0: (-0.45, -1.43, 2.77, 0.37, -0.64, 0.63, -0.73, -0.19, -0.76, -0.56, -1.51,
 0.24, 1.60, -0.67, 1.29, 0.87, -0.19, 0.37, -1.71, 0.30, -0.86, 2.02,
 -0.35, 1.31, -0.99, -0.10, 0.11, -0.52, 0.68, -0.87, -0.52, -0.32, -0.49,
 2.75, -0.84)
1: (0.91, -0.39, -0.69, 1.98, -0.54, -0.75, 0.91, 1.95, -0.04, 0.96, -1.10,
 3.99, 0.21, -0.65, -0.36, -0.43, 0.25, 0.94, -1.54, -0.79, -0.19, -0.38,
 1.12, 3.70, -1.18, -1.04, -0.53, 0.22, -1.31, 1.26, 0.55, 0.15, 1.60,
 -0.02, -0.50)
2: (-0.31, -0.63, -0.84, -0.58, 0.00, -0.61, -0.68, 0.21, 0.21, 2.12, -1.23,
 -0.54, -1.35, 0.43, -0.73, 1.53, 0.59, 0.12, -1.39, 0.97, -0.64, -0.17,
 1.67, -0.07, 0.26, -0.24, -0.68, 0.51, -0.86, 0.36, 2.08, -0.02, 0.78,
 -1.33, -0.37)
3: (0.33, 1.89, 0.40, 4.45, -0.43, -0.29, 0.97, 0.82, 0.04, -0.59, -0.88,
 0.18, 0.41, -0.27, -0.13, 2.27, -0.49, 0.58, -1.75, -0.74, -0.72, -0.41,
 0.62, 1.48, -1.29, -0.76, -1.05, -0.82, 1.71, 1.64, 0.16, 0.61, 1.06,
 -0.33, -0.90)
4: (-0.19, -0.67, -1.47, -1.02, -0.52, 0.89, 0.77, -0.30, -0.46, -0.61, 0.26,
 -0.37, -0.80, 0.82, 0.05, 0.59, -0.32, -0.10, -0.74, 0.43, 0.47, -0.81,
 0.30, -0.83, 0.62, 0.47, 1.82, 0.41, -0.79, -0.13, 0.04, 0.41, -0.40,
 -1.30, -0.53)
5: (0.00, 1.25, 4.23, 5.25, 1.27, -0.19, 1.69, -0.70, -0.58, 0.09, 2.53,
 -1.68, -0.55, -1.12, 0.83, 1.45, 0.63, 0.19, 2.40, 0.23, -0.05, 0.42,
 0.31, -0.74, 0.01, -0.40, 2.07, -1.32, -1.31, 2.08, -0.92, 0.32, -0.16,
 -0.35, -0.74)
6: (0.15, -1.45, 0.91, 0.42, -0.82, -0.45, -0.77, 0.21, 0.41, -0.69, 2.66,
 -1.03, -1.81, -1.28, 0.28, -0.59, 0.19, -0.57, 3.70, -0.44, 0.47, -0.98,
 -1.11, -1.31, -0.32, -1.04, 1.59, -0.47, -1.62, 2.00, 2.03, -1.10, 1.29,
 1.24, 1.16)
7: (0.57, -0.55, 0.80, -0.59, -0.36, -0.03, -0.67, -1.29, -0.43, -0.66, -1.11,
 0.97, -1.21, -1.21, -0.65, -0.07, -0.65, 0.36, -1.72, 1.26, 0.61, -0.09,
 0.77, 1.21, -0.61, -0.64, -0.01, 0.80, 2.14, -1.35, -1.33, 0.51, 0.09,
 -1.55, -0.35)
8: (1.00, 0.33, -0.92, 6.99, -0.58, 0.14, -1.07, 0.67, -0.55, -0.63, -0.78,
 -0.35, -0.69, 1.86, 1.21, -1.49, -0.26, -1.02, -0.35, -0.54, 0.28, 2.76,
 -0.82, -0.21, 1.48, 1.60, 0.55, 0.22, 0.37, 3.88, -0.74, -0.79, -0.50,
 -1.10, -0.16)
9: (-0.76, 1.28, -0.60, 1.80, 0.76, -0.54, 1.27, -0.01, 0.97, -0.31, -0.90,
 1.39, -0.09, 0.93, 1.21, 0.36, 0.27, -0.39, 0.23, 0.43, 1.58, 0.13,
 0.43, -0.18, -0.89, 0.41, -0.73, 0.13, 1.39, 1.05, 2.14, -0.88, -0.48,
 1.43, -0.59)
10: (-0.02, -1.15, -0.69, -1.06, 0.59, 1.01, -0.66, 0.88, 0.91, -0.40, 1.85,
 -1.55, 0.59, -1.42, -0.47, 1.66, 0.56, 0.82, -1.24, -0.51, -0.12, -1.38,
 -0.12, -1.09, 2.03, -0.83, -0.32, 0.70, -0.34, 1.92, 0.20, 0.47, 0.70,
 -1.26, 2.47)
11: (2.23, 1.14, -1.40, -1.03, 0.45, -0.47, -0.33, -0.22, -0.56, -0.49, -0.07,
 -0.99, 0.28, -0.84, 0.90, -0.72, -0.28, -1.08, -1.94, -0.56, -0.80, -1.22,
 -1.39, -0.86, -0.92, -0.59, -0.80, -1.01, 1.06, -1.18, -0.22, -0.70, -0.09,
 3.60, 0.26)
12: (-0.56, 0.55, 2.62, -0.06, -0.54, -0.18, 0.84, -1.00, -0.12, -1.03, 1.39,
 -0.59, -1.40, -1.02, -0.30, 0.43, 2.28, -0.25, 2.83, -0.60, 1.67, 0.90,
 -0.58, -0.99, 1.28, -0.61, 0.12, -0.87, -1.15, -1.07, -1.29, 0.15, 0.33,
 -1.86, 1.20)
13: (0.86, -1.53, -1.64, 0.68, -0.43, -0.59, -1.48, 0.05, 0.24, 1.07, -0.36,
 -0.74, -1.34, -0.84, -0.74, -0.09, 0.14, 1.34, -1.14, 0.61, -0.46, 1.50,
 1.44, -1.08, 0.58, 0.80, -0.22, 0.67, -1.62, -1.51, 0.65, -0.21, -0.10,
 -1.53, -0.74)
14: (0.94, 2.22, -1.44, -1.41, 0.98, -0.44, 0.69, -1.01, 0.32, -0.24, -0.52,
 0.29, -0.32, -0.70, -0.61, -0.78, 0.74, -0.94, 6.41, -0.90, 0.81, -0.75,
 -1.16, 2.38, -1.34, -0.27, 1.12, -0.39, 1.45, -1.38, -0.93, 0.41, 0.39,
 -1.45, 0.30)
15: (0.05, 0.23, -1.69, -0.98, 0.18, -0.60, -1.15, 2.24, -0.72, 1.47, 1.50,
 3.79, 0.46, -1.43, -0.74, -1.06, 0.94, 1.47, -1.72, 1.02, -0.89, -0.62,
 -1.15, -1.21, 1.50, 1.11, -0.74, -0.48, -1.67, 1.13, -0.65, -0.55, -0.53,
 -1.57, -0.36)
16: (-0.33, -1.43, 1.62, -1.60, 0.04, -0.16, -0.63, 0.63, 0.65, -0.61, 1.84,
 0.77, -1.75, -1.17, -0.45, 1.65, -0.45, 0.36, 4.09, 0.46, 0.44, 0.95,
 1.03, 1.16, 1.13, 0.15, -0.67, -0.32, 1.05, -1.02, -0.80, -0.03, 0.19,
 -0.99, -0.46)
17: (-0.19, 0.41, 1.34, 1.46, -0.69, 0.00, -1.53, -1.13, -0.34, 1.19, -0.61,
 1.71, -1.52, -0.15, -0.67, 1.06, -0.22, 0.22, 1.22, 0.61, 0.02, -0.16,
 0.19, -0.28, -1.05, -0.82, -0.75, 0.30, -0.13, 2.73, 0.86, 1.13, 0.15,
 0.80, -0.39)
18: (-0.87, 0.82, 1.69, -1.63, 0.83, 0.36, -1.42, -0.94, 0.94, -0.92, 0.91,
 0.71, 1.27, -1.02, 0.75, -1.38, 1.02, -0.53, 1.90, 0.86, -0.41, -0.59,
 -0.62, -0.60, 2.45, -0.87, -0.30, -0.53, -0.09, -1.20, 0.44, -0.49, -0.13,
 -1.03, 0.33)
19: (0.26, -0.87, 0.10, 1.02, -0.58, 0.44, 0.00, 0.59, 1.45, 1.20, -0.54,
 -1.02, -0.48, -1.25, 1.00, 0.70, 0.65, -0.87, -0.48, 0.66, 0.76, 0.04,
 0.88, -0.68, 1.42, 1.01, -0.83, 0.44, -0.26, -1.14, -0.41, 0.01, -0.93,
 -1.61, -0.73)
20: (-0.41, 1.20, 1.59, -1.03, -0.66, 0.16, 0.62, -0.39, -0.51, 0.78, 0.20,
 2.36, 1.93, 0.21, -0.45, -0.46, -0.83, -1.16, -1.02, -0.10, -0.15, -0.25,
 -1.00, -0.84, -1.05, 0.48, 0.65, 0.64, -1.43, -0.60, 0.52, 0.27, -0.16,
 -0.47, 0.82)
21: (-0.77, 0.43, -1.38, -1.73, 0.44, -0.59, 0.27, -0.05, -0.41, 0.02, -0.87,
 2.60, -0.44, -0.41, 0.63, 2.21, 0.88, 0.44, 1.28, 0.19, -0.47, 1.04,
 1.80, 2.30, -0.85, 0.40, 0.38, -1.21, 1.45, -1.29, 0.11, -1.03, 0.54,
 -1.55, -1.11)
22: (0.02, 0.70, 2.36, 1.89, 0.13, -0.26, 0.61, -0.59, -0.55, -0.28, 1.61,
 1.41, -1.31, -1.24, 0.10, 0.66, 0.11, 0.02, 2.10, -0.51, 0.71, -0.27,
 0.46, -1.07, 0.02, -0.82, 0.36, -1.28, -1.32, 0.49, -1.44, 1.08, -0.54,
 -1.28, 1.10)
23: (-0.81, 0.39, 0.50, -1.86, -0.52, -0.50, 1.30, -0.81, -0.31, 1.57, 4.00,
 -1.48, 0.57, 0.48, -0.51, -1.02, -0.76, 0.36, 4.12, 0.03, 0.14, 1.44,
 -1.34, -0.53, 0.14, 0.18, 0.96, 0.61, -1.54, 0.53, 0.21, 1.18, -0.58,
 1.66, 1.10)
24: (1.07, 2.29, -0.99, -1.66, 1.03, -0.54, 0.48, -1.11, 0.01, -0.01, -0.78,
 -1.98, -0.34, -1.29, 0.17, 1.48, 0.21, -0.46, 0.62, -0.21, 0.40, -1.02,
 -1.56, 1.29, -1.49, 0.31, 0.36, -0.22, -0.39, -1.02, -1.12, -0.57, 1.16,
 -1.79, -0.66)

(-0.80, -1.34, 1.86, -1.11, -0.61, 0.19, -0.29, -0.32, -0.66, -0.03, -1.10,
 0.02, 0.15, -0.29, -0.03, 0.29, -0.47, -0.25, -0.74, 1.15, -0.59, 0.90,
 -0.40, 1.00, -1.40, -0.21, 0.42, -0.62, 2.78, -1.31, -0.12, 0.04, -0.73,
 4.20, -0.85) 0 11 7
(-0.65, -1.35, -0.80, -1.30, -0.42, 1.81, -0.30, -0.82, -0.67, 0.23, -1.65,
 -1.60, 1.59, 2.19, 0.04, 2.74, -0.18, 2.87, -1.04, -0.51, -0.90, -0.17,
 -0.13, -0.67, -1.22, 0.28, -0.02, 0.75, -0.69, -1.40, -0.62, 0.24, -0.72,
 3.09, -0.57) 0 4 2
(-0.23, 2.63, -1.60, -1.17, 1.13, -0.22, 1.18, 3.81, 0.60, -1.13, -0.23,
 -1.07, -0.28, 0.09, -0.60, -0.43, -0.44, 0.11, -1.19, 0.39, -0.53, -0.21,
 0.29, -0.63, -0.24, 0.51, 0.30, 0.57, 0.71, 0.73, 0.52, -0.70, -0.77,
 -1.02, -0.81) 4 9 2
(-0.01, 1.15, 1.01, 2.14, -0.30, -0.33, 2.34, 1.36, -0.17, 1.28, -1.11,
 -1.83, -1.30, 0.15, -0.57, -0.26, -0.85, -0.82, -1.56, 0.39, -0.88, 0.43,
 1.34, 1.23, -0.09, 0.04, 1.76, -0.73, 1.53, -1.07, 0.64, -0.23, -0.68,
 -1.81, -0.92) 19 3 4
(0.86, -1.38, -1.31, -0.11, -0.55, -0.65, 0.79, 0.29, -0.28, -0.76, 0.46,
 -1.32, -0.86, -0.72, -0.15, -1.00, -0.14, -1.01, 2.38, -0.04, 0.10, -0.50,
 -1.67, -0.11, -0.59, -0.43, -0.85, -0.02, -0.62, -1.54, -0.19, -0.12, 1.12,
 4.14, 0.48) 11 6 23
(0.01, -1.16, -1.22, -1.87, -0.42, 0.83, 0.78, 0.22, -0.70, -1.05, -1.72,
 -1.18, 1.20, 1.14, 0.52, 0.06, 0.38, 0.16, -1.46, -0.49, -0.53, -0.42,
 0.87, -0.92, -1.24, 0.43, -0.86, 0.56, -0.95, -1.59, 0.09, -0.15, -0.78,
 8.23, -0.37) 11 0 9
(0.08, -1.39, -1.58, -1.48, 0.26, -0.25, -1.05, -0.99, -0.44, -0.96, -1.74,
 -1.57, 0.40, 1.20, -0.30, 0.59, -0.37, -0.09, -0.38, -0.93, -0.44, 0.55,
 1.29, -0.01, 1.31, -0.80, 0.30, 0.80, 0.42, 1.18, -0.57, 0.40, -0.87,
 -1.43, -1.17) 4 2 13
(-0.45, 0.81, -1.22, -0.86, -0.61, 0.59, 0.71, -0.15, -0.45, 0.35, -0.36,
 -1.26, -1.20, 1.50, 0.47, -0.07, -0.87, -0.66, -1.18, 0.13, 0.83, -0.21,
 4.34, -0.55, 0.24, 0.23, 0.45, 0.18, 0.06, 2.29, 0.37, 1.05, -0.53,
 -1.66, -0.24) 4 2 19
(-0.80, -0.92, 1.93, -0.06, 0.87, -0.12, -0.44, -0.81, 0.70, -0.40, -0.54,
 -0.55, 1.34, -1.20, 0.83, -0.83, 2.41, -0.31, 1.16, 0.62, -0.41, -1.08,
 -0.76, -0.91, 2.56, -0.97, -0.81, -0.41, 0.08, -0.71, 0.00, -0.53, -0.18,
 -1.61, 0.45) 18 19 12
(0.28, -1.47, 0.55, -1.61, -0.44, -0.05, -0.79, -0.89, -0.54, 0.25, -1.31,
 -1.95, 1.48, 0.96, -0.55, 1.64, -0.27, 0.60, 0.37, -0.14, -0.94, -0.58,
 -0.53, -0.89, -1.42, 0.30, 0.71, 0.38, -1.28, -1.37, -0.48, 0.76, -0.34,
 0.25, -0.30) 4 20 24
(0.15, 2.25, -0.78, 1.06, 0.74, -0.39, -0.44, -0.04, 0.72, -0.76, 0.36,
 -1.37, -1.55, 0.27, -0.77, -1.54, -0.87, 1.33, 0.11, -0.94, 0.87, 1.72,
 1.50, 0.86, 1.22, 0.16, -0.84, -1.14, 0.25, -0.63, 0.38, 0.80, 1.72,
 0.38, 1.78) 13 9 4
(-0.55, -1.23, -0.38, 0.07, -0.09, 0.36, 0.34, -0.22, -0.09, 0.62, -1.23,
 -1.15, 1.27, 2.07, -0.30, 0.93, 0.27, 0.51, -1.34, -0.31, -0.76, -0.37,
 0.80, -0.69, -1.02, 0.28, -0.16, 0.43, -0.19, -1.09, -0.89, 0.71, -0.77,
 1.26, -0.52) 4 2 0
(-0.22, -0.51, 0.59, -1.85, -0.60, -0.13, -1.55, -1.11, 0.98, 1.14, 6.70,
 -1.02, 0.36, 2.37, 0.60, -0.19, -0.75, -0.57, 0.63, 0.60, -1.05, 0.89,
 -1.44, -0.94, 2.58, 0.33, -1.07, -0.05, 0.73, 0.15, 0.82, 0.24, -0.12,
 4.73, -0.44) 23 18 6
